(in the rows, 128 means zero)
Which row each row swaps with, under one turn or mirror:
The rows were stretched afterwards, more along some directions than others.
piza: [ 85 118 145  94 128 115 106 153 143 125 119 114 139 129 146 148]
Lazom: [120 130 151 137 114 110  95 152 119 134 120 106 122 140 127  99]
nelo: [119 125 129 136 138 120 129 110 130 140 144 113 124 133 159 170]
bura: [127 112 134 119  99 134  77 160 141 116 122 100 130 147 128 126]
veri: [137 117 123  66 139 128 149 111 157 100 146 129 100 137 134 136]
pata: [154  95 147 121  96 141 119 106 134 115 126 127 110 151 142 127]
fot: [ 87 122 159 131 138 128 118 121 138 139 135 105 143 124 169 159]
Takup: [159 117 106  82 151 135 136 100 152  93 156 115  82 164 124 126]
Bosiv: [142 111 125 162 112 130 136  91 123 141 124 139 131 124 129 133]
bezoz: [145 111 124 136  94 124 100 138 122 119 134 120 113 151 142 144]
Dopas: [ 74 136 137 126 117 126 118 149 111 150 106 127 143 111 131 119]
lones: [ 89 114 139 110 100 129  97 154 133 131 121 112 138 124 124  98]
kamum: [153  99 128 147 120 145 120 115 139 119 124 126 124 146 127 143]
Misov: [103 113 128  85 143 130 151 101 161 123 157 116 116 129 144 148]
sola: [ 86 127 152 125 156 145 137 111 142 130 139 115 122 122 131 147]
tir: [141 116 113  82 144 125 129 113 156 106 148 105 107 137 111 122]
Tulos: [100 141 142 119 119 100  98 140 115 151 124  98 127 116 143 107]
Lif: [133 124 124 137 149 130 133 103 136 121 137 120 128 149 148 161]
rega: [107 128 129  91 140 126 146  98 132 145 140 120 110 125 132 125]
gepu: [118 125 105 142 111 112 135 118  93 140 140 122 127 132 139 131]
zorur: [111 126 122  92 165 133 133 107 148 101 163 103 128 131 137 138]
mus: [ 85 118 150 157 119 114 117 124 131 160 117 115 151 121 155 164]
sovug: [162 119 129 111 114 115 120 135 129 127 122 116  95 155 109 104]
beba: [ 95 124 133 130 146 133 141  94 153 136 127 124 144 111 129 140]
dovu: [ 96 113 149 146  98 142  96 139 130 153 103 132 158 109 125 114]
pebip: [115 101 124 108 107 145  94 127 146 103 122 108 139 146 117 110]
Zus: [134 139 126 141 121 118 102 150 105 128 117 121 127 140 126 105]
gemo: [169 111 125 111  81 114  99 114 123 131 119 111 106 146 113  83]
gazi: [111  97 147  99 126 142 115 145 157 106 120 119 126 144 133 150]
nugif: [110 143 139 140 127 108 124 133 106 147 133 114 121 118 131 104]
zat: [165 110 136 106 121 110 121 109 154 100 147 105  86 170 118 116]
keguz: [143 112 128 121 105 144  93 154 140 113 124 123 128 156 124 126]
Kerib: [130 124 142 140  90 111 118 134 103 151 109 126 121 140 117  97]
dos: [130 109 152 145 111 110 132 126 140 127 121 129 135 139 122 114]
mulep: [ 84 128 144 129 114 109 102 141 142 170  99 121 140 102 120 146]
nes: [144 110 132  73 156 125 138 103 175  90 152 104  79 155 136 143]

Swapped with veri: pebip
Swapped with nelo: Lazom
Swapped with gepu: dos

Which row each row swaps with, under one turn or mirror:
The rows were stretched afterwards, more along some directions than others.
pape: [126 125 161 148 150 106 153  98 115 196 112 100 113 110 138 167 118 130
 102 153 201 134 134  94 123 163]
Mos: [103 117 132 124 119 112 103 146 154 175 113  86 121 141 118 160 113 168
 103 161 178 135 131 125 110 154]
miti: [102 145 143 121 127  98 130 148 131 161 112 140  77 129 113 174 133 180
 109 158 148 119 165 127 150 152]
tuz: [127 139 144 151 169 113 145 112 139 168 116  94 134 100 122 173 127 146
 129 142 155 122 149 119 108 151]
kug: [115 122 171 134 154 121 137 127 160 200 122  98 153 111 105 147 128 132
 120 138 167 135 168 105 130 162]
temiz: [125 111 180 141 154 104 162 146 150 161  90 106 132 137 137 167 122 155
 117 181 168 113 132 122 133 163]
vamu: [127 129 163 142 126 106 143 112 118 191 110  97 120 114 132 169 116 126
  95 161 200 141 141 101 132 162]
lepon: [115 117 172 136 145  97 157 137 140 160  92 109 130 140 137 158 107 147
 128 176 191 125 134 120 134 173]
kot: [124 117 161 125 149 146 140 165 152 136 108 121 133 141 125 166 131 145
 137 157 122 132 140 148 152 131]
savu: [108 118 150 126 162 132 119 154 153 162 100 131 118 135 121 168 129 159
 116 163 129 117 159 142 144 151]
lan: [ 91 111 137 126 175 111 127 136 133 138 104 121 121 125 121 161 127 160
 117 182 147 133 128 116 118 156]
Zizo: [103 112 154 117 170 125 134 165 167 151 105 136 122 142 138 160 123 152
 113 166 149 118 142 146 135 155]
boba: [119 132 160 132 139 101 139 125 161 188 102 127 103 117 118 161 123 137
 100 147 180 114 163 120 152 195]
Zeli: [105 129 135 146 114 113 109 141 122 175 135  77  88 119 130 160  95 154
 129 142 174 142 142 135 114 169]
nifu: [ 93 124 137 121 119 108 106 151 149 168 139 108 104 126 107 150 120 158
 110 138 154 125 141 123 118 161]
Pano: [120 123 159 114 180 120 129 126 151 185 123 127 121 128 116 129 116 140
 121 152 150 133 153 103 115 154]
dotug: [136 126 170 131 142 135 131 112 116 215 141  79 124 110 126 150 111 132
 105 121 150 141 158  87 113 153]
git: [112 128 134 128 114 102  87 142 131 190 145 111  95 114 114 171 103 174
  85 124 156 128 159 120 121 163]
nus: [136 128 146 133 145 113 144 135 140 172 122 124  96 118 115 177 128 165
 119 147 145 107 157 132 117 127]
Suz: [112 122 153 133 134  89 146 144 143 160 101 131 147 117 125 165 127 167
 133 178 158 126 143 127 115 146]
Mimiz: [103 113 153 107 154 139 142 137 123 145 137 145 137 162 126 138 167 176
 134 179 143 132 130 115 107 135]
refi: [ 84 127 126 133 156 103 105 140 131 134 118  98 125 118 117 167 103 168
 110 164 145 144 128 116 102 146]
Lemo: [120 116 166 123 161 120 131 117 130 227 145  96 122 114 132 135 120 141
  91 125 161 127 155  87  90 165]
pofig: [134 132 160 147 140 107 138 108 124 191 113 105 119 101 132 184 121 124
  98 150 185 130 151 101 129 153]
Ton: [137 126 148 138 162 123 135 142 154 165 110 118 102 116 118 175 129 159
 118 156 141 106 155 143 116 123]
pif: [131 126 157 137 162 104 137 144 170 175 107 123 132 122 133 167 145 149
 119 165 151 103 140 113 109 139]
motiz: [112 120 137 135 138 119  94 137 150 174 127  72 130 138 131 144  95 157
 112 151 163 136 131 128 106 154]
naf: [116 123 146 115 163 108 131 127 153 176 118 130 118 125 114 142 102 136
 119 144 161 140 148 112 136 157]
golak: [116 133 151 133 129  93 166 140 142 168  87 115 141 112 113 161 144 139
 124 167 138 110 153 124 138 136]
lalo: [111 125 163 122 136 116 169 143 137 156 101 139 138 137 124 173 154 167
 129 201 155 119 155 118 124 133]
Sezu: [118 113 139 132 121 112 120 130 124 176 128  81 112 143 126 156 121 172
 114 158 167 135 126 125 103 147]
savif: [ 94 142 154 121 165 118 133 113 150 218 132 121 109 123 114 140 130 142
 127 147 174 127 174  80 116 186]
zor: [105 126 128 136 122  76 111 118 133 192 104  95 111 103 131 179  89 163
  96 172 186 148 138 112 116 162]
losu: [124 115 177 142 129  94 159 143 143 180  88 111 123 133 120 165 133 155
 106 168 180 115 134 110 121 166]
sopak: [107 111 160  98 148 134 136 139 122 154 141 147 142 152 119 146 171 164
 123 178 132 141 139 100 113 135]
lavov: [115 126 164 128 165 125 133 114 130 228 144  89 111 112 124 153 115 137
 124 127 155 127 161  87 107 160]
regod: [ 99 129 128 148 129 113 111 153 148 165 103 122  91 118 104 183 139 171
 100 159 141 112 157 138 127 144]
deran: [133 142 140 162 157 104 123 106 141 176 122  89 140  91 130 171 111 135
 120 126 155 120 152 116 105 140]
vovis: [113 134 132 143 115  81 111 126 120 175  89  92 115 102 120 174  94 149
  94 177 170 139 144 124 138 146]
tepe: [133 128 153 149 105 104 140 122 135 179 109 104 117  95 106 173 129 141
 113 128 173 130 142 125 155 166]
Nozod: [117 146 146 130 133 101 126 118 137 201 127 106 128  95 104 139 116 131
 114 107 167 137 171 104 149 161]
vav: [ 83 122 133 134 154  93 137 149 124 123  96 110 123 116 129 171 118 160
 111 185 149 135 116 124 123 141]
zam: [110 115 132 129 143  95  80 140 154 177 103 110 133 114 126 160 115 162
  62 166 152 126 142 101 105 148]
Pezek: [122 141 137 149 174 124 125 104 128 186 139  93 108 112 128 157 128 148
 141 140 155 113 152 114  81 152]
Pugo: [110 130 140 138 124 102 121 115 131 194 108  97 130 115 117 152 110 132
 102 161 175 153 143 102 123 151]
pez: [ 83 140 122 121 121  86 108 135 138 172  93  97 123 115 120 155  91 145
  95 172 161 132 156 114 131 154]
dom: [ 95 137 144 116 114 111 112 133 131 166 134 125  94 137 114 153 118 168
 126 153 167 140 143 113 133 177]
goka: [ 99 129 155 124 163 119 125 136 156 195 132 110 149 128 108 157 131 159
 116 157 167 134 147  93 108 145]
Zubo: [112 113 169 103 136 136 157 147 122 147 132 146 147 162 119 140 176 165
 131 188 143 136 134 113 120 135]
fenar: [121 125 166 118 151 102 153 140 156 185 124 142 106 128 121 167 126 145
 129 142 170 128 151 116 159 183]
Bobe: [ 97 125 150 118 138  94 130 158 139 184 107 138  86 139 130 191 116 179
 103 196 165 123 171 120 154 164]
kenut: [ 99 135 155 133 143 113 116 145 149 175 115 117  79 145 119 182 122 177
 108 179 160 122 165 127 121 162]
Tuv: [118 132 164 115 145 107 164 137 133 162 109 134 149 133 120 147 149 156
 154 190 145 123 152 120 131 139]
gezi: [ 87 115 135 116 164  99 122 134 138 137 112 121 131 126 130 173 117 171
 105 182 145 142 130 103 120 145]
pifo: [116 127 158 143 153 105 133 140 150 182  93 128 115 127 111 194 142 176
  83 181 162 117 150 114 129 149]
pizo: [123 137 158 130 141 109 121 132 140 224 139 119 126 125 117 140 124 142
 126 137 154 128 181 106 131 164]
pipo: [118 147 138 138 166 118 129 102 127 183 130  96 145 107 131 137 128 143
 124 141 153 124 158 108  96 157]
sudo: [116 122 167 125 141 123 149 134 127 175 121 125 109 141 129 139 136 157
 138 164 160 134 158 122 131 191]
das: [113 108 140 127 114  90 108 147 157 166 114 102 109 108 114 181  96 156
  89 142 169 128 123 137 150 162]
zif: [128 127 171 120 140 102 132 128 159 188 126 134 118 128 121 147 117 147
 119 138 165 113 150 119 138 187]

Swapped with kug: kenut
Swapped with Pano: Ton
Swapped with Pezek: lan
Swapped with refi: tuz
Swapped with Zeli: sudo
Swapped with miti: Nozod
Swapped with pif: zam
Swapped with nifu: boba

